One turning vector, and how many ticks it has turned:
The counts run from 0 to 198.
[ 20  -5 -26  44 -44 -15 -19 -36 -20 -33 -12  27  11   3  -8  -2 -37 -26
  -9 -39 -15  11  21  58   4  -6  28  -5  10 -19 -21  13  32  -1   5  59
   1  20  15 -39   5 -55   4 -46  -6  20  59  -7 -27   8  45  25 -51  11
   6 -28  12  10  22  -2  22  11  -3 -32  15  10 -18  27   8   7 -30]  73
[ 11 -24 -28  22   3  -9  35  32  14  48   1   3 -11 -25  18 -45 -10   8
  -8 -24   6  -4   1  16 -42   5  29 -15 -24  14 -13  26   1  25 -25 -42
  -4  -8  -4  49  31  36 -31   6  29 -17  -8  50 -24 -10 -23 -22 -16 -15
  28  35  20   9  30  57 -15  -7 -16 -26  28 -35 -46  15 -33 -12  12]  87
[ 34  37 -15  61 -13   3  -2 -32  47  12 -25 -66   0  -7  42  11 -36 -31
   1 -15  24  -2  36  31  11  37 -14  19  20  -8  -4 -30  23  12  17  39
  -8   8 -31 -20  -8  -2  23  23 -39 -24  11  -1 -37  25 -18  -6  15  11
  -8 -30   2 -43   6 -11  -1 -33 -34  10  26  25 -32  10  10 -22 -48]  76
[-14   0  -1   6  22  15 -14 -18 -21 -22   5  26 -16 -35 -14  47  10   5
  13  28  16 -26 -21 -32  65  -3 -24 -32  32  29  27  52  -2 -22  13  30
 -19  -5  20 -25  22  -4   0  19 -45   0  -1 -23  31   5  17 -14  19  34
 -36 -17 -11  11 -41 -23 -48   7  29  15 -24   4  62  -7   5  29  23]  126
[-44 -39  18  19   5 -35 -25  -5  -3 -35   2  43  15 -20  -9  43 -35  -6
  25   9   0  -8 -31  -3  42 -38  28 -36  18  -6 -14  16 -17 -36  15  -3
   0   6  27 -19   1 -62  16 -29  17   1  15 -14  -3  16  67 -20 -16  36
  -9  15 -12  -9 -51  18 -22   7  15 -34  39  17  32  29  17  23  -9]  15
[-54   8 -32  30 -52 -22  33  10  42   7  25 -16  23 -11   0  -9  -8  19
   2   3  24 -44  21  31  -1   0 -18  -2 -31  -1 -32 -20  11  25  21 -23
   1  -8  -2  36   7  18 -74  11 -16   8  77  17  22  -7 -20  40  20 -21
 -41  -2  30  -8   1  -2   9 -19  -5  -8  -5   8  16  10 -33 -28 -22]  83
[ 91  -7  20  60 -17  15 -11  13  37  24  29  15 -17  -7  -2 -49  11  18
 -42 -17  27 -53   3  15 -16 -41 -10  -7 -22 -19  -4   0 -37  56 -16   7
  -4  -6  -3 -28  -4  34 -13  -9   7  12  40  10  29 -29  -5   6 -11   5
  -1  18  43 -12  32   7   5  -9 -50 -21   7  17 -15   4  -8   6  -5]  167
[-46   0  23 -48 -19  24 -36   1  -5  -2  16  -3   4 -26  -3  37  33  10
  22  -6 -29  56   2 -10   4  10   3  39 -16  -8  21 -30  13 -46  -8 -54
  26  32   8  -8 -13 -11 -12  47   5 -41 -36   4 -38  -2   1 -19  26  -6
 -24 -18  28   4  -9  26  25  17  69  32  -6 -11 -10   5  11 -41  -3]  23
[ 40   2 -36  -1 -12  -1  -2 -19 -22  12 -16  -8 -16  26  13   8  -6  -3
 -15 -31  -4  28  -8 -26  33 -24  35   0  18   5 -17 -47 -12 -47 -30   1
  -9  27   5  17 -27  -4  13  24   3  14 -13 -18 -34  27  15 -65  -7 -21
  10 -45 -35 -21   9  19  28  18 -47 -12 -20  31  62  22  37 -23   1]  149
[  8  54  -9 -62  42  19  45  10   0   4   0 -16  -5  47 -11  -1  31  25
 -14  -1  20 -18   5 -62   5 -28 -14   7   3   6  13  -2 -18 -12 -15   4
 -22 -32  -5  19  -2  42  20  21 -15  22 -14 -35  40   9 -30 -16  -7 -44
  26  18 -34  26  10 -28   0 -14 -35  23 -46  13  38 -34  16   3  38]  143
[ 30  -3  26 -32   8   1 -24   9  26   5  12 -46   0  47   3  10  18  49
   6  22   3   5 -41 -29  23  -7   0  46  -5  11  38 -36 -66   3 -14 -30
   0 -16   3  -1 -43  20  32   3  41  49 -30  -4  38  -6 -19   6  -5 -19
  23   6 -39 -13  -1  -3  20  13  -7  10 -22  28  35 -30  50  21  -1]  33
[-56 -12  -1 -35  16 -44  -7  35  28   9 -39 -69  17   2  15  30 -17   4
  27  33  -2  24 -21   2 -33 -13  15  10 -12 -22  23 -16 -17  27  25 -53
  12 -33 -16  59  -5  16  -6 -14  36  13 -27  25   0  11 -24 -24  18 -25
  17  26 -15 -32 -16  35  23 -21  33 -10   0 -17  -4 -11   4  -7  19]  113
[-27   0  -3  21 -33 -13  23  -3 -23  -1 -21  10  25 -10   7  27  36 -15
  11  49 -13 -28  23  12  -5  34  -2  -1 -19   0 -38  18   0   0  22  28
   7   3  -2 -11 -37 -30 -57 -41  10  -4  36  -9  21  26   2  44   1  20
 -63 -56  23   7 -37 -35   3  33  41  -4  -1 -11  20  42  10 -14 -20]  99
[-13  33  -3 -40  16   7  19   7   4 -21  13  -9   6  38 -18  10  21  17
 -11  -6  20 -45  13 -41  16 -28 -25  -4  -7 -13   9 -21 -34  -2   1  -7
 -13 -37  10  -4   1  29   5  -4 -18  35  13 -29  58 -22   2   8  -7 -30
  -8  12 -37  11   1 -34  -1 -23 -50  16 -48  38  83 -37  -7  -1  21]  142
[-12  -5  36  -9 -33  27 -34  15  20  14  16   1  21 -30   3  35  28   4
   5  11   3  32   5   1  23  -8 -12  11 -31 -33  14 -31  -2  -8   6 -49
  32  18   5   0 -38   9 -41  32   3 -37  -4  16 -21 -18  -7 -18  50   2
 -51 -26  57  -8 -21  22  25   2  40  25 -20   2  20  -8  13 -38 -15]  24
[ 27 -30  11  15 -39 -10 -35   8   9   5   2   1   5  18 -24 -60 -20 -30
 -41 -35   4  27 -39  33 -14 -45  -7   2 -21 -40  -6 -27 -24  52   3 -36
  24  20   2  28 -18   4  -3  -6  41  16  32  35 -29 -24  -5   2  26 -18
 -14   1  27  -4  33  15  41 -11  21  13  -8   5 -48  -9 -30 -20   8]  56
[-17 -54  28  21  24 -31 -13  11 -11  -9 -19  21  -8 -43  21  27 -36   0
  26  -1   0  14 -27  -2  13 -24  50 -39  15  -2  -5  12 -11   3  -6 -15
   0  12  20   0  -1 -57   6 -47  44 -21 -16   9 -30  12  56 -53  -3  31
  11  12  22 -10 -51  40 -13   2   9 -41  54 -15  10  25  -4  29   7]  14
[-23   9   3 -10  -1  26 -27  -6  14 -48  28  30  28  14 -37  -1 -38 -15
   4 -33  18   9 -13 -10  74 -43 -13 -13  14  -8   0  12  34 -13   1  37
  11  -3  -9 -12  -9 -87  19  -1 -21  -1  18 -32 -43  11  25   1  35  -3
  -8   3   5  34  13  -7  -9  -4  15  51  -3  14 -13 -30   5  40  33]  47
[  9  26 -18 -21  -4  13  40 -22 -41  13  -2   7   2  -6  29  21  68   6
  15  26 -35   9  45  -7 -21  40 -15  16  10  43  -6  29  34 -40  -5  36
  19   1 -35 -41 -15  43 -19  19 -16 -43 -14   6   9  25 -21  23 -17  43
 -23 -49  -8   5 -27 -32   1  24  23  -4 -10 -35 -10  28  17  -5 -22]  101
[  4 -12 -29 -13  46 -12  25  12 -44  12  -7 -18  -9 -18  23  14   7 -12
  12  25 -15   8  -3 -40 -27   4   7 -40  20  13   0 -16 -19 -13   3 -63
   3   5  -3  18   6  65 -11  27  20 -30 -52  23  -7  -1   6 -70  22  27
  -7  -5 -24 -37 -31  17 -10 -18 -28 -29  11  -5  34   2  -3 -13  -9]  118
[ 36  17 -38  32 -15  12  30 -14 -13  13 -19   7 -18   4 -29   1  33   0
 -30  -7  34 -43  31  -9   4  12 -16 -37  17   7 -31  26  -8  16 -16  65
 -30   5  21  -3  12 -27 -48 -23 -43  27  27 -51  27  17 -10  17  -7 -18
   1 -33 -12  32  21 -20 -18  21 -20 -13 -37   4  49  11  10 -12  14]  68
[  1  11  18 -53  49   2  32  43 -12   9 -46   2 -38  13 -10 -31  -2 -13
 -29 -26  15  35  -9 -23 -11 -26  16 -22  -8 -12  20   8  -1  55 -10 -13
 -11  -9   7  52 -12  -6 -11 -27  25   6 -17   9   9   1 -22 -70 -10 -37
  22   4  14   9  21  36  10  -6 -29  11 -20 -21  11 -13 -14   6  47]  145
[-16  43   9   5 -18   9  14 -49  28 -27  28   6  -9  32 -42 -20   9 -13
 -26 -13  21 -23  -3 -34  41  -2 -35  47  -8  -1  -6  -2  15 -35   5  37
  -8  21 -11 -29 -28  -9  17  37 -49 -11  35 -35  28  22  -5  35  29 -13
 -32 -26  19  12  -7 -45   9 -15  11  33 -28  21  -6 -12   4   4 -18]  158
[ -6  -1  18  32 -17 -20  11  -4  21 -11  12   8  13  42 -21 -15  10   7
 -15  12  15 -39  -8  12  -9   6  13   6  -8 -22 -27 -24 -50   6 -13  24
 -18   1   7  -1 -26 -53 -20 -71  23  42  50 -39  55  30  12  47 -14 -34
  10  16 -13  -2   6 -24   6  28  -8 -15  -5  37  24  26  12   5 -19]  173
[-11 -15  -4  -7  -5  20 -27  44 -19 -19  -1  26  57 -61  24  58  -1   1
  44   5 -12   6  59  49  -5   2   0 -45  -7 -33   4  34  32  13  33  16
  28 -20  -8 -34  23 -18 -35 -17  -2 -23   7   2 -29 -17   2  23  -9  36
 -15  11  57  14  -7  17 -11 -12  22  -6  28 -20 -12   4 -19 -12  12]  104
[  5   6  46 -50   8  24 -26  17 -14 -16  10 -14  -5  34   2 -14 -22  -6
   8 -17 -21  44   3   6  -4  10 -10  40 -16 -27  37 -63 -17  13  -6 -55
   1 -12  10  -6   1  16  61  -6  42   9 -20  25   0 -42   2   2 -27 -28
   6  26 -10   7   0  13  26 -35 -20  31   8   6  23 -55 -23  12 -18]  139
[ 41 -33  -4  64  -6 -19  25  -1  36  57 -24 -12 -13 -14  44 -15 -11  16
  19  49  31 -23 -15 -10   0  32  25  11  -3  42 -12 -14 -43  17 -10 -14
 -20   6 -19  13 -13  14   5   0  42   3 -16  26  -1  17 -19 -18   9  16
  -2  -7 -20 -25 -34   5 -21  12 -18  -9  44  13   9  36   3   2 -16]  92
[ 60   4  -7  32  23  20   3 -19   6  39  18 -24 -19   9  -4 -41   1 -14
 -34  -6  20 -13  13 -13 -34  19 -34  -1   8  -5   7 -68 -48  16 -17 -33
 -35  11   7  11  14  46  21  28  -2   0 -28  -8  -9 -22 -16  -2  30 -19
 -11  30 -32   1  29  -4 -29 -18 -44  22  22  33  12 -27 -25 -37 -25]  60
[  1  12 -20  29 -11   4 -38 -22  -1 -42   6  -5 -15  -3 -43  -5  -2   3
 -61 -49  23 -20 -26 -20  22 -51 -27 -19  24  -1  21  21  28  31  14  28
   4  25  41  11  18  29 -27  43 -67  15  43 -17  29  -7  -8  16  27  -4
 -14   6  17   1  21   0  -5 -24  26  -1 -57   2   4 -32 -14  10  10]  52
[-27  12 -14   7  10 -12  48  -2 -33 -18 -19  20  21 -13 -12   9  11 -10
 -29 -15  -3  -7  61  18 -54   0  10 -55  17 -31 -38  17  17   7  -3  34
  -9  14  19   2   4 -64 -62 -46 -39 -17  20 -52 -12  39  14  14   1  -2
  15   9  16  10  16  -3 -18  17  -1 -32  12 -19   1  40 -13 -21   3]  178
[ -5 -12 -29 -19 -14   0  23   7   1  36  46   5  33  34   3 -29  18  14
  24  19 -37  14 -14 -12 -64  12  20  16 -19  12 -30 -12 -16 -35 -21 -58
  22   2 -24  19  -8  28 -12  -2  66  -1 -14  28 -34 -14 -13  30  33   5
  15  43 -36   0  25   3   1  25  25 -15  39 -13 -58   8 -17 -15 -11]  196
[-43  -3  -9 -51  31 -26 -20  19  25  -6 -22 -76  20  -9  11  58 -24  33
  29  12 -27   9  -8  -6 -22  -1  20  20   5   0  27   0   6 -24   6 -37
  13 -37  -5  49  23  42  24  11   0  22 -38  -3  18   0 -19  -1   2 -25
  37  50 -40 -26  -3  20  -3 -23  20 -18  -9 -21  -5 -16   5  -6  11]  112
[  3 -30 -48  20 -21  -2   8   1  27  16  34  13  27   3   4  -8 -17  34
  41  10 -11 -40 -18   6   0  -6  55  19  16  12 -61  -7 -40 -71 -27 -20
  -2 -25  -5   9  27 -12   1  -4  34  40   5  -2  -5 -11  10  34 -16  -7
  21  23 -41  10   9   5 -19  28  -4 -38  34  33   3  34   9 -19  -1]  90
[-19   6  52  20  36 -19   4  -2   7  -7 -26 -15 -28 -33  11  10  22 -19
   2  41  30   3 -27 -31  -1  12 -33  -3   2  16  23  43   9  28  37   0
   5  39  -1   6 -31  -6  -2  10 -23 -44 -15  -7  17  35  -2 -41  52  35
 -32 -19  35 -25 -63  -6 -16  -7  45  15   4 -21 -17  15  -2  19  -5]  19
[-35  15 -20 -25  30 -22 -16  13  20 -28   1 -52  19  -4   9  53 -16  51
  34   9 -22 -26  -7  -5 -11 -10   0  -2  17  18  30  39  11 -13  25  -6
  -1 -42  -6  16  49  54  24  10 -24  18 -23   2  43 -14  -6  28 -17   2
  43  54 -38 -28  -3 -16 -25 -26  12 -30 -22 -17  -7 -22  -1  11  12]  111
[ 30  16  -9  -4  45  38  13 -31 -40 -11   0   5 -17  -7   6   1  -4  -6
  -7 -28  11  38  28 -27  16  -2 -16 -23  35  10  31 -26  31  -7  -6  17
 -17  25   0 -17 -17  -7  20  40 -36 -46 -53 -16 -46  14  28 -70  20   5
  19  -6  -9  12   8  -6  -8 -23 -40  23  29  -2  28 -27  13   4  -5]  44
[-30  -2  44  51 -29   5 -14 -30  14 -22 -12  14 -17 -17 -29  -9 -46 -57
 -18 -16  27  20  -8  -3  42   6  -6  17 -10 -27  -4 -55  12  12  15   4
 -29  37  22   3 -13 -64  15   5 -11  -8  29 -22 -16  10  22  -4  36 -22
 -33 -13  40  -1 -11  15  -7 -16  21  33  11  19   7  -4 -27   6 -29]  156
[-23 -17 -14 -19  -9 -17  33  29   0  22  -4  -3   6  -7  44  32  -1  44
  24   1   8   4  22   6  -1  -4  52 -22 -23  -7 -12 -49 -16  -3  -5 -61
   1  -2   8  42 -17  21 -43   6  33 -11  -3  24   6  -4  -5 -52 -19 -14
  -1 -26   9 -33 -29  50  24   2 -27 -43 -14  -7  78  30   4 -21 -10]  8
[-14  13  32   4  -4  24   6   7   8   7  10  17 -39 -22 -25 -41  18 -19
 -51 -44  13  16   1  11 -17   0 -22  11 -24 -26  26   3  39  50  -2  -3
  -9  43  17  17   5   7 -20  34 -31 -46  22   4 -11 -12 -23  -7  17 -31
 -15  10  74  25  25  33  -4 -26  17  29 -20 -25 -50 -10 -53 -18   3]  161
[ -6   7   0 -67  40   2   9   8 -47 -18 -28 -23   1  32 -24  23  17  -5
 -17 -15 -30  44   1 -36 -35  -9   9 -14  30 -29   4 -27 -27 -27 -22 -13
   0   5  24  14 -12 -17  -2  -8   4  20 -53 -42 -13  28   8 -22  17 -40
  47  14 -61   8  26   3  16  10  17  -9 -24  -2  27 -11  20 -25  18]  38
[ 50   9  25 -30  35  46 -33  30 -10  15  42   1 -12 -25  22   7  30  42
   9  -2 -24  22  -3 -26  -3  -5 -18   9   0  -1  58  12   3  -3 -16 -34
  10 -12  -6 -31   8  75  33  47  15 -19 -46  21  -9 -48 -18 -13  11  17
  27  40   2   1   8  18  -1 -19 -10  14   6 -12 -23 -35   6   9   4]  28
